Each path below is one point turned by a fixed rotation once a step. After each direction that follows a path, write how fast that rotation turns it, in deg/step (0 if it stays still).
Each turn is a multiple of 5 degrees from 10 to 175, or 0.
Each row of a path follows its step; steps can be skipped.
Rotation 1:
step 1: [ -7.8 -30.8  27.2 -30.5  15.5 -53.7 -23.4   1.3  -6.9 -11.4 -33.8  30.6
  -6.8  18.2  20.7 -12.1  17.5   4.9 -10.3   3.9 -21.7 -21.3 -35.3 -17.1
  39.9   4.3  -7.9  16.6  11.6  -6.9 -16.9  12.9  13.6  23.2  34.8  -1.0
 -20.1 -12.0  12.1 -22.4 -24.3   5.3   3.1 -23.5]
step 2: [ -0.3  17.6  -7.2   3.6  19.3  12.2   5.5  19.4   0.1   2.6   7.2  28.3
 -50.9 -12.2  25.3 -13.1  30.0  21.0 -47.0  12.4 -10.3   9.0 -13.8   7.0
 -31.2   5.3   8.4  -9.8   3.4 -20.4 -46.7  10.6  -6.5  26.0 -28.5   4.1
   2.9  10.1  39.0 -29.7 -13.8 -31.6  10.4 -11.9]
step 4: [-32.5 -24.7  -4.2 -11.4  10.2  -7.7   7.5 -12.3  54.7   9.4  24.0  37.1
 -11.0 -15.0 -21.7  12.4  29.8 -31.8  -7.9 -16.2   5.7 -42.3 -17.4  14.9
  24.5 -31.7   5.8 -37.8   9.4  -4.6  -3.4   5.0  14.9  25.6 -25.9   6.1
   7.1  13.3  -0.6  -1.2  21.1 -22.0   8.0  23.3]
step 8: [ 10.7  26.8  15.2  26.0 -29.0 -31.5  38.4  27.2   5.6  16.7  37.2   4.3
   4.7  -4.9  20.8 -10.4   3.2   8.6 -11.1   7.9  20.8  -8.4 -19.8   0.6
 -24.1 -17.6 -18.4 -19.1 -35.0 -24.3 -16.1 -20.4 -27.6  30.5  -4.3 -28.9
   0.8 -21.2  43.9   1.0 -10.7  -3.1  -1.4 -30.9]
step 14: [ -4.7  26.1 -14.5 -10.9 -15.1   4.1  17.6  49.1  26.2  23.2  11.2  -1.7
  22.7   6.8  38.0  -2.5  40.6  21.1  -9.9  13.8  32.2   5.5   8.9  22.0
  -5.5 -35.0  21.9   0.4  27.2  -0.5 -16.5 -32.2   6.3   6.7  16.1 -18.6
   3.2 -38.5  14.1  12.2 -10.4  -9.9  24.6  29.2]
step 16: [ 10.3  13.7  11.0   4.7  22.7 -70.2   7.3   4.1   0.3  12.7  25.8  16.6
 -26.4  12.5  -7.7  -7.0  11.5 -10.4   0.0  21.5  -5.1 -25.6  -5.6  -1.9
  -6.3 -28.5  -3.6 -13.7  14.9  42.0   2.0   8.0  -7.9  32.6  34.0   6.9
   4.9 -14.3  35.5  20.2   2.5  42.9  -9.7  18.5]
step 21: [-46.8 -23.3  -9.6 -15.1  21.7  -2.0  -5.2  -8.8  11.2 -12.7  45.5  33.2
 -28.5   1.4  -7.7 -16.3 -11.2  10.0 -11.9 -39.5  16.5  26.5   7.4  37.0
   7.0  23.3 -13.3 -12.2  16.2 -11.3 -21.8   0.0  51.0  17.1 -20.4  10.4
 -18.4  -5.1   2.7  11.1  -1.0 -28.5 -11.6   1.7]
step 22: [ 42.7 -32.0  17.3  -3.5   9.6 -15.4   3.6  20.3  27.9  -3.9  14.2  -7.1
  12.6   6.5  -3.8  19.6  39.3 -15.4 -31.5  -5.4   7.3   5.9   8.2  22.6
 -11.1   7.6  34.0 -32.6  15.3  49.4  -5.1 -12.5  29.8  20.2  -4.1  -4.9
 -36.6 -11.7  28.7   5.7  16.8  14.0 -15.4  24.5]
step 23: [-17.3  -8.3  -3.2 -21.9 -16.6   9.4  28.3  34.3  -4.5   6.3  14.9   3.7
  25.1  -8.6   2.5  11.3  -1.8  -5.0  -2.6 -38.9  21.1 -21.1 -37.9   2.9
 -16.9 -29.3 -40.3 -24.8 -21.5  40.8   0.1  11.5  24.9   5.0  18.1 -21.8
 -11.7  -4.3  11.2 -35.8  13.6 -44.4  -5.4 -11.0]
step 24: [  2.7 -14.3  47.3  41.6  -7.2 -30.3   6.2  -3.9 -43.6   8.0   3.2 -17.7
   1.7  -7.5  21.2 -27.1  11.3  -9.7  15.6 -20.5  -4.5 -37.3  -9.3   6.6
   6.9 -26.8 -14.2 -14.7  21.7   2.3 -34.8 -23.0   9.6  30.1  10.1  23.5
 -40.1 -15.7   6.8  12.0 -25.3 -18.4  -6.3   4.4]
[  5.8 -10.4   8.7  15.3  -2.1   4.6   2.0   3.2   3.6  -2.9   3.3  -6.5
   0.6  -8.3   6.3   0.5  -2.2  -1.9  -1.9 -14.0  -0.9  -9.4   0.9   1.1
  -0.9   8.5  -6.1 -10.6  -8.8  -9.3   4.1   3.7  -2.3   3.5  -4.8  -6.3
  -7.1  -8.2  -6.1  -1.7  10.2  -0.6   5.5  -1.6] | 20
[  2.9  -4.8   8.8   4.7   9.6  -6.3  -4.3   2.8  -2.7   4.0  -7.1  -5.7
   7.0  -3.3  -8.1  -1.8  -4.2   1.7  10.5   7.5   1.3  -2.6   4.0  -3.1
   0.6   7.2  16.7  -3.0   3.6  -0.1  -3.9   1.9  -1.0 -13.6   4.7   5.0
 -16.2  -5.7   6.3  -6.4  -3.5  -0.9   2.1   4.9] | 170
[ -2.7   2.7  -7.3  -2.7   5.3   4.8  -0.3  -3.6   7.3  -9.7   0.4   9.3
   8.3 -11.7   7.1   0.8  -4.0  10.4   0.6  -4.5   0.2  -1.5   0.8  -2.7
   7.0   1.1  11.5  -4.5  -6.2   3.6   0.2 -15.0  10.1  -7.3  -6.3   4.3
   2.4  -1.2  -0.5   9.4  10.4  -0.6  -5.7   7.3] | 45
[  7.2   1.6   7.4  -3.6  -1.1  -2.9   0.8  -5.9  -1.2 -13.2  -1.3   1.3
   9.5   6.7  -9.9  -5.0  -1.5   7.6   7.3   7.4   8.7  -4.9  -3.2   2.1
 -17.0   8.2   1.5  -0.6  -8.1  -1.9   0.1  -3.8   7.8   8.2   3.4  -6.8
   8.6   8.5  -2.9  -5.0   5.0  -2.1   5.3  -3.4] | 145
[ 6.0 -8.7  0.2 -2.4 -2.6 -1.1 -3.0  0.8 10.4  5.8 -7.6  5.0  0.8 -0.3
 -4.7 -2.8  2.8  2.8 -4.2 -1.0  2.1 -6.3 -8.5 -0.9 11.1 -8.3 -0.6  0.8
 -2.4 -0.9 16.5  6.2 -0.5 -5.2 17.4 -4.2  8.9  2.7  8.9 -6.6  9.5 -1.0
  0.7  8.3] | 115
